Which row each row swaps with, under one turn or mirror:
The rows were stretched afterwards, more along some directions than others.
dafen: 4,1,-3,-8,22,8,5,16,7,6,12,5,9,-2,10,11,-12,18
Fere: -1,0,8,-7,-6,-7,0,20,-8,7,-33,6,-1,0,-9,2,-18,13
Tubus: -6,-1,-3,-4,3,-2,-5,13,-15,-1,-31,10,-2,9,-16,-2,-16,4
pozep: 7,2,0,0,-10,0,0,23,-12,6,-15,15,4,-4,-11,10,-12,5
Dof: -2,7,5,7,-15,18,-7,43,3,1,-1,7,-19,-4,6,19,6,23
gomav: -11,17,12,0,-18,3,-3,30,27,11,8,6,3,-8,9,31,-18,10
lif: 0,4,2,-5,-7,24,5,48,-4,10,6,15,-15,-3,12,21,-7,24
ton: -7,21,10,-5,-12,2,-5,30,31,10,8,9,3,-8,11,31,-17,12
galu: 2,7,11,-12,9,16,-11,11,5,2,6,-1,-1,0,9,20,7,14
liv: -14,16,3,-11,-14,-5,-4,33,23,8,5,-3,-15,-11,12,39,-5,21
bokod: -9,21,8,-2,-8,11,-7,30,27,10,8,7,4,-7,13,36,-16,24
farop: 5,5,-1,-2,13,2,1,17,9,-1,4,-2,5,0,6,17,-10,20
pir: -16,5,-7,-1,-11,16,11,26,15,-2,14,3,-7,-5,-10,20,-11,-5
Pato: 8,1,10,-3,5,7,1,35,-13,6,10,5,2,-8,14,6,-1,6
fidal: -4,2,-3,-6,-17,-8,-3,3,3,8,0,-10,0,-7,1,16,-1,0
Dipa: 4,-13,4,-17,-13,-12,-4,22,-5,-4,-6,-1,-11,9,-6,8,-3,6
pigad: -15,1,-1,-1,0,20,0,56,10,8,-3,12,-6,-13,-12,17,-12,13
pomis: -6,-13,1,-14,-10,-12,-10,21,-7,7,4,-13,-28,0,7,12,8,3
pufer: -17,9,-6,5,-6,15,0,25,23,-6,13,-7,-13,-12,-7,17,6,-2
fesu: 5,2,4,-5,15,7,4,8,12,-1,4,1,13,-3,1,12,-13,18
lalo: -16,6,-4,0,8,12,-4,46,19,7,2,7,-3,-17,-18,16,-15,-4
Dov: -6,-13,-7,-4,-4,-1,-18,24,-4,-4,-8,-14,-33,2,3,18,16,7
Fem: 0,4,7,-12,20,13,7,15,17,8,4,6,19,-10,1,6,-16,20
kegu: 13,9,8,-3,2,5,12,38,-5,6,14,13,5,-16,7,9,-8,11
Vezuk: 3,-3,1,-5,-17,-12,-9,15,-2,2,1,-11,-21,1,-2,16,6,-10
vez: -11,4,0,-7,9,15,-17,10,14,-12,15,-7,-11,7,13,15,12,10
Vova: -11,7,-11,-12,-15,10,5,23,17,-5,6,-8,-13,-7,-1,13,-3,-3
sur: -8,1,10,-21,6,9,-9,12,7,-2,10,-8,-4,-2,12,24,4,23
levim: -11,8,0,-7,10,20,-2,51,24,13,4,9,4,-25,-10,22,-15,9
geg: -1,-8,12,-2,-2,26,1,39,-1,9,0,10,-6,2,12,15,2,21
nud: 5,8,-1,-1,9,1,11,21,1,7,15,6,4,-11,8,10,-7,-5
roza: -2,0,2,-4,4,-1,-6,11,-17,3,-33,7,-8,7,-10,-7,-10,8
Vuda: -3,3,2,-1,-15,-6,6,10,-6,11,-13,5,-1,-8,-13,10,-6,0
Nedeg: -9,-4,5,-28,23,8,-2,4,2,9,-5,-8,-9,2,13,13,10,20
nuru: -12,2,-5,-3,13,8,-11,6,-10,2,-31,9,-2,13,-19,-10,-8,6
narev: -10,3,1,-5,12,14,-3,50,24,10,-3,10,3,-23,-18,23,-14,3
nuvag: -19,18,1,-6,-9,14,2,28,30,8,15,2,-1,-7,11,29,-12,17
vesef: -18,0,1,-6,12,16,-5,47,19,7,9,13,-2,-14,-17,14,-5,7
gab: -3,12,-1,-3,8,15,-11,19,-2,-8,15,8,-11,-2,-1,28,-6,15
Felam: -6,-1,-4,6,-7,-7,-10,13,-9,3,12,-1,-30,4,0,24,0,-3

vez pairs with Dov
pir pairs with lif
geg pairs with Vova
narev pairs with ton

Which row each row swaps with, under one turn or mirror:
The rows were stretched afterwards, more along some directions than others.
Somov: 5,12,7,-7,19,7,21,-24,-25,13,28,0,-9,-2,-4,22,-14
lumu: 2,7,1,-7,27,7,19,-16,-19,15,3,1,-5,-14,7,11,-10
kete: 14,-12,10,-8,6,-5,-3,-9,-7,2,8,-3,-1,-16,-9,9,-7
viv: 25,3,0,-13,23,-1,8,-25,-38,15,29,-11,-10,2,-4,25,-19
Gunod: 19,6,12,-13,20,-5,17,-12,-10,19,23,-6,-3,-6,6,14,-7
Vikan: 3,6,19,-30,34,-4,35,-20,-11,24,-6,-13,-10,13,0,7,-28
godu: -12,-7,6,-12,8,13,9,-3,-12,-6,-1,-8,-7,13,-10,7,-18
teb: 21,9,-1,-1,14,-6,11,-15,-18,23,33,0,-3,-17,9,25,-6
tumer: 2,9,22,-31,29,1,26,-21,-21,19,15,-5,-11,15,0,24,-35
vefal: 9,-3,9,-7,16,2,4,-27,-26,6,2,-2,-6,-2,-5,10,-15
fudis: 8,8,-10,0,5,9,12,-19,-22,12,16,-8,-6,3,2,10,5
Vofaf: 11,7,2,-7,8,8,-8,-10,-20,-1,18,2,-4,-11,-4,18,-8
Vugek: -5,0,-7,-6,2,11,-10,7,-6,-5,11,0,-2,3,-10,1,-3
duk: 28,11,12,-15,29,-5,16,-23,-32,25,19,-9,-8,-7,12,27,-12
tolun: 4,20,-6,-23,15,-2,20,-14,-17,22,6,-11,-6,4,-4,23,-20
Zirav: 35,5,12,-10,24,-9,16,-32,-35,21,30,-5,-11,-16,4,38,-20
ved: 14,-1,-9,9,6,10,-4,-17,-24,-1,22,9,-3,-25,9,10,10
timu: 7,4,3,-11,3,5,-6,-5,-9,-2,9,-3,-7,-6,-6,0,-9
dipe: 0,10,-9,-10,3,-1,8,-14,-7,4,-4,1,-6,-6,-4,4,-25
Nibik: 1,7,20,-9,22,6,21,-18,-18,3,4,2,-10,6,2,13,-16
gonid: 0,14,-7,-6,9,16,-2,0,-19,7,25,-4,-3,4,-3,18,-10
lili: 2,-2,5,-25,20,-6,23,-16,-4,19,-1,-11,-11,6,-7,8,-22
Pebe: -5,4,12,-12,18,7,12,-17,-26,2,-1,-4,-7,0,-1,18,-19
Kavo: 14,14,-7,-21,9,-7,-1,-13,-17,5,21,3,-7,-8,-4,22,-22
Lel: 10,0,-4,-13,10,-5,10,-6,-8,6,17,-10,-5,6,-10,12,-14
sete: -1,-12,3,0,9,6,5,-3,-9,-2,-8,1,-1,-9,1,-4,-3
zudu: -3,9,-15,-19,4,12,3,0,-5,10,22,-2,-9,3,-17,3,-10
Nibof: 8,11,-8,-13,17,6,17,-14,-12,22,15,-11,-11,0,-5,2,-9
peg: 5,9,12,-16,11,-5,11,-4,0,13,18,-6,-9,19,-8,9,-17
Modan: 18,4,13,-11,25,-2,4,-23,-26,12,10,-7,-3,-13,2,22,-12
beven: 10,14,7,-18,19,-8,24,-15,-7,19,18,-1,-8,-7,8,22,-10
Bom: 17,10,-6,-4,2,-4,2,-12,-4,2,24,10,-3,-12,-2,23,-7
golim: -1,5,10,-26,17,-11,19,-8,0,18,-1,-9,-9,13,-9,3,-30
rof: 1,12,11,-23,19,-2,26,-18,-15,13,3,-6,-14,1,7,14,-23
Vina: 11,-11,17,-9,18,-5,18,-19,-13,8,-4,-16,-8,8,2,-2,-10
pefaz: -11,10,-2,-9,10,12,14,-2,1,11,18,-3,-5,17,2,-5,-5
vidu: -12,12,-2,-10,2,0,16,-13,0,3,-7,2,-5,13,-4,2,-13
koni: 30,-1,14,-4,17,-5,17,-25,-26,16,33,-3,-9,-15,1,28,-9
viro: -10,-4,4,-2,9,13,6,-7,-13,-9,-6,1,-5,3,-5,-3,-11
koma: 8,2,-13,1,3,5,9,-9,-4,12,11,-7,-7,-2,-2,-4,2
rekav: 1,11,-6,-15,14,3,8,-15,-21,7,2,-3,-6,12,-11,10,-23
Bolat: 14,7,-10,-2,1,3,-1,-18,-20,-4,20,1,-3,-13,1,16,2

Vina pairs with duk
zudu pairs with Somov
dipe pairs with Bom
godu pairs with gonid

